Each path below is one point turned by a fixed rotation once a step. After each direction that follows a path, write how fast that rotation turns it, in degrees a step (0 if it stays still).
Each turn is a multiple of 5 degrees from 10 to 175, or 0.
Each row of a path follows its step; steps can be skipped.
Path 1:
step 7: [  2   4   8   0  16  13  -8   6  -1  -6 -10   1  -9 -10   6  -4   9  -2
   2  -2  -1   9   7  -2   1  -2  -1  -2  -8   0  10  -2   6   6  -8  -4
  -4  11]
step 9: [ -1  -8  -7   0  -4   6   2   9  -4  -4   6 -11 -13  -4   5  -8   3  12
  -1  -6 -10  -4  -3   1   3   2  -8   5   3  -6   3  10  -3  -3 -16   2
   8   3]
step 10: [  6  13 -11   0   0  12  11  -2  -4   4  -1   3   3 -11   0  -4   2   7
   5 -10   4  -7  -5  -4   0 -11  12  -5   8  -3   5   7   1   2   5  -8
   4   7]
step 12: [ -1   9  -4  -7  -4  10   3   5  11  13   2   9  -7   0   0  -2   4  -2
  -8 -10  10   8  -9  -4  -5  -1 -12   5   0  -6  -9   4  -5  -6  -3   3
  -6  -5]
step 15: [  4   1   1 -11   6   0  -6   1  -3  -6  -8   1  -5  -7 -10  -1  13   2
   0   3   4   1  -4 -15   7  10  -3  10  -5  -4   9   2   5  -6  -5  11
  -1  10]
step 16: [  7   7   0   6  -4   0  -2  -3   4  -4   9  16   4   5  -2  -3  -2  14
  -3 -16  -3   7 -12  -6   4  -1 -10  -4 -10  -3   3   8   1  -1  -6  -6
   1   4]
step 17: [  5  -2   4   1  -8   9  -4  -1  -7   9  -6  -6 -10   3  -2  -5   0   7
 -11   2 -14   0  -1   4  -4  -1  10   2  -1 -13  11   3 -10  -2  -3  -4
   4  13]
step 19: [  1   4 -12  -9   3   1  -1   0   4   1  -3   1 -10 -10   0   2   5   1
  -8  -9  -2  12   6  13  10   5  -1   7 -12  -6  10   4  10   7   0   4
  -3   2]
step 20: [  6   7   3   1  -1   9   2  -2   9   0   4   1  -7   2  12 -15  -5  -5
  -5 -11  -4  -6  -5  -5   2 -10  -8   0   2  -6  -6   7   1   9 -12  12
   2   1]
step 23: [ 10   5  -7 -12 -14  -2  -4   0   3   2   2   5 -10  -7  -5  -5  -1   6
  -4   3  11   7  -5  -5   3   4   4   3  -4  -8   2  11  -3  -5  10  13
   5   2]
step 24: [  1   2   7  -1  -5  13  -2   2   4   5   4   2  -4   0   8 -10  -9   4
  -1  -4   7   2  -3  -8   2  -5  -9   0  -8  -5   6   0   3 -15 -12 -15
  -6  -1]
Directions:
[-1 -2  3 -2  3 -3  4  2  0 -2 -1  1  1 -1  3 -3  1 -3 -1 -1  1 -3 -2  3
  3  1 -1  1  0  0  1  0  3  4 -3  1  1 -1]
60
[ 0 -2 -1  2 -5 -3  4  1  2  2 -2  0  1  1  1  0 -2  0 -2  0 -2  1  2 -2
  3 -3 -2  0  2  0  0  1 -2 -2 -4 -2  2  3]
95
[ 4 -1  1  1  3  1  1  4  1 -2 -1 -1 -3  0  0  1  2 -2  2 -1  5  1  0 -3
  0  1 -1 -2  2  0  0  0 -6 -1  0  1  4  0]
130
[ 1  0 -4 -2 -1 -1  2  2 -1  0  3 -2  1 -1 -2 -3 -2 -1  4  0  3 -1  5  0
  4  1  1  2  1  1  2  1  3  1  3  0  0  4]
85
[ 1  5  1  1  3  0 -2  1  0  1 -3 -1  1  0  3  1 -2 -1 -3 -1 -1 -1  6  0
  0  3 -2  2  1  4 -3  2 -1  1 -1  2 -2 -1]
55
[ 2  0 -3 -3  0 -2  1  0  1  0 -1  2 -2 -4 -1 -2 -2  3 -1  1  1 -3  0  3
 -2 -3 -2 -2  3  1 -1 -4 -1 -2 -1  2 -4 -1]
35
[-1  3  0  0 -3 -1 -3 -4 -1  0 -3  2  2  0  1 -3  2 -1  3  0  0 -2 -2 -3
  5  0  2 -2  3  0 -1 -2 -1  0  2  5  1 -1]
145
Path 2:
step 1: [  4   4 -11  -8   4  -2  -1  -6   0 -11  -1  -8   6  -1 -19   2   8  -6
   2   1  -3   2  -2   5   4   4   5   2   3   8   6 -10   2  -8  -6  -2
  -2  16]
step 3: [  4  -1   5   4   7  -2  -5  11  -2  -2   8   6   9  -8   4  -1  11   5
  -7  16  -1   2   7 -10  -5   8   5   3   5  -4  -4  -1   7  -7   9  -5
 -11   3]
step 4: [  4   5 -12  -1  -4   6  -5   4  -3   1  -4  -2   8   9   3   5   2   7
   7   8   9   3   7   6   2  13  -8   0  12   3  -4  -3   8   9  -1  -2
   7  15]
step 5: [ -5  14  -4   5  -3   6  -5   4 -12 -12   4  -4 -10 -11  -2  -2  -3   1
   5  10  13   0  -6   0  -2   2   0  -5  -8  -7   5  -9  -6  -1   2  -2
  10   7]
step 13: [  2   5  -7  -1   1  22   5  11   1   6   7  -3   7   0 -10   4  -2   6
  -6  -6   0   0   5  -8   0  12   6   7   2   7  -3  -8  -3  -2   4  -3
   4   7]
step 15: [  1  12  -5   1  -1   0  -6  -2   8  -5  -5  -6  12  -3   1   7  11   3
  10  11   5   9 -12   2  -3   5  -7  -3  -4   3 -11 -10   1  -5   0  -5
  -9  -4]
step 16: [  6   9  -2   8   7   5   4  11 -12  -4  -1  -8  -1   0   8  -5  10  -1
  -2  -3   5   8   0  -5   8  11   1  -2  -3  -3  -1  -2   3  -5  12  12
  -6  12]
step 17: [-1  4 -1 -1  0  3 10 -5 -6 -5  2 -2  3 -5 -9 -2 -1  5  4 20 -1  0  9 -8
  4  2 -9  1 17 -3  9  0 -3  4  5  0 -2 11]
step 20: [  4   0 -10  11  -7   7   2  -3   5   1  -5  -6  -2  -1  -7  13  14  -2
   6   1   7  -3  16  -1  -4   8  -3   0   3   3  10  -4  -6  -6  11  -2
   1  -3]
step 22: [ -6  -3   2   4  12   9  11   4  -5   3   2   1  12   3  -2  -4   7   6
   5   2   6   6 -10  -6   2   5  -5  -6  -5  13   4  -7   1  -6  -3   1
  -9  14]
step 23: [  8  -5  -1   7   1   7  -9   4  -6  -7  10   0   1  -9 -16  -5  14   4
  -3  11   2   5   9  -6   4  -2  -3   0   3  -1  -2   0  13   2   9   1
  -2   3]
Directions:
[ 0  0 -2 -4  0  5  0  1  0  1  0 -2 -3 -1  1  0 -1 -2 -1  2 -2 -3  4 -2
  0 -3  1  0  1 -1 -1 -1 -4 -2  4  3 -2 -1]
100
[-4  1 -2  0 -3  2  1  1 -4  1  0  1  0 -3  3  1 -4 -2  2 -1 -3  1  1 -2
  0  3  1  2  2  2  3 -1  0  3 -4  0  0  3]
85
[ 0 -2 -2  0  5 -1 -1  0  0  0 -1 -1  2  0  2 -1  3 -3  3  0 -3  5 -2 -1
  3  1  0 -2  1  2  1 -2  1  0  1  0 -5 -4]
55
[-3  1  1  0 -1  4  2 -2 -2 -1  0  2  3 -4  4  0  2  2 -4 -1  1  0 -2  2
 -2 -2  3 -4 -2  1 -2  0  0  0  0  2 -2 -1]
110
[ 2  0 -2 -1  0  2 -2  0 -2  2  0  0  6  2 -2  0  2  1 -3 -3 -1  3  3  0
  2 -1  0 -2  1 -2  4  2  0 -2 -1  3  2  3]
115
[ 0 -3 -1 -2  2 -3  4  1  0  1 -6  1  0  1  2  0  3  2  2  2 -2 -3  0  2
 -1 -2  2 -1  1  2  0 -2  0  1  1  2  3  5]
140
Path 3:
step 1: [-12  -6   7 -12   0  -2 -12   3 -10 -10   3  -6   2 -12  10  -3   5   3
   4  -7   2   2  -5  18   1  -5  -2   7   3   3  -3   2  -7  -2  -3   6
   0  -3]
step 5: [  1  -8   1  -3  -3   0   3   6  -5   7   4   5  -4  -6  -8  -5   5  11
   1  -2   9  -8  -1  -1  -9  -6 -14   3  -8  12   2  -6 -10  -1  -7 -12
   4 -10]
step 6: [ 10  -6   5  -7  -8   4   1  -1   5  -8  -2   2  -6  -4  -3   1  -1  -3
  -1 -13   7   4   3  11 -11  -2   7   5   4   0   8   1  16 -11  -5  -3
  -7  12]
step 13: [  3  -1  -7  -4   1  -1 -16   2   1   6  10 -11 -12  -3  -4 -13  -1   0
   4  -7   4  -5  -1  -2   4  -4   0  -4   7  15   0  -9   1   6  -3  -3
  13  -2]
step 14: [ -4  -9   0  10  -3   5   0  -1  -4  -2  15   3   5 -17  -3   6   1   4
   3  -1   4   5   3   6 -12   4  -7  13  -3   9   0   4   3 -11  -8  -5
   0   6]
step 15: [ -6  -4   7 -12 -11  -2   5  10   7  -7 -12   3 -14  -1  -6  -1   3  -3
  -2  -2  10  -6  -9  -5  -9  -6  -5   4  -3  -3   7   1   1  -7  -4   1
  -7  -9]
step 16: [ -3   3 -10  -1  -1   5  -2 -12   9   3  -4  -6   2   1  -3  -3   3  -3
  12 -19   4 -13  -1   7  -3   2   8  -2  10  -6   6  -9   7  -3   5  -1
   2   8]
step 17: [-14  -8 -10   3  -5  -2   3   2  -1   2   5   7  -2  -7  -4 -10  10 -10
   1   4  -3   7   1  -1  -9   6  -9  -5  -1   3 -17   0   0   1   9  -5
  12   5]
step 18: [  0  -4   3  -8  -1   1   0  -2  -2  -1  -9 -13  -7  -9   9   0   0   7
  -3 -10   9   9  -1  -1  -6 -14   5  10  -9  10  -7   3  -8  -3   7  -6
  -3  -5]
step 19: [ -7   4  -1  -3  -6  -7  -6  -4  -4 -10   6   5  -1   2   4   2  -5  -9
   1  -4   4  -6   1  17  -5  -6   2   4  11  -2   9  -7   1   5  -8 -20
  -3  -5]
step 24: [-11  -3   4   4  -9  -3  -1   5   8  -2  -4   2  10  -8  -8  -4   6   4
   8 -12   4  -2  -1   6 -10   6  10  12   0  -3   9   2  -7 -12   1   3
  -6  -6]
Directions:
[-4 -1 -1  1 -1 -1  4  4  0  0 -2  0  1  4 -2 -2 -2  1 -3  2 -2  0  1 -3
  1  0 -4  3  1  0  1 -1 -2 -2  0 -3  4  1]
145
[ 1  3 -5 -1  1  1  3 -1  3 -2  1 -2  0  0 -2 -4  0 -1 -1 -2 -5 -1 -2  1
  0  1 -1 -2 -2 -3 -1  2  2 -1  3  2 -1  0]
80
[ 2 -2 -3  3 -2  1  3 -5  2  0 -1 -3  2 -1  1  5 -1  1  0 -4 -2  4  3 -2
  1 -1  0  3  0 -1  1  0  0 -2 -1  1 -1  4]
175
[ 0  2 -1  3 -1  0 -3 -2 -3  4 -4  0  0 -1 -1  1 -2 -1  1  1 -1  1 -2 -3
  0 -1  1 -3  2  1 -2  0  3 -3  4  0  5 -1]
80
[ 0  3  2 -3 -1 -1  1  1 -1  0  2  3  1  0  3  1  3 -4  0  0 -4  2  1  2
  0  0 -3  3  1 -1 -3  0  4 -3 -3  2  2  2]
135
[-3  0 -2  0  1 -4 -1  0 -3  0  1 -1  1  0  2  2 -3  1 -2  0 -4  2  1  3
  3 -4  1 -1 -1  0  0  1  2  5  0  0  0 -3]
40
[ 0 -1 -1 -1  1  4  1 -1 -1  1 -4  2  0 -5  0 -1  2  0  0  2 -3  1 -2  0
  2 -2  1  2 -5 -3  1 -1 -3 -2 -3 -2 -1 -4]
110
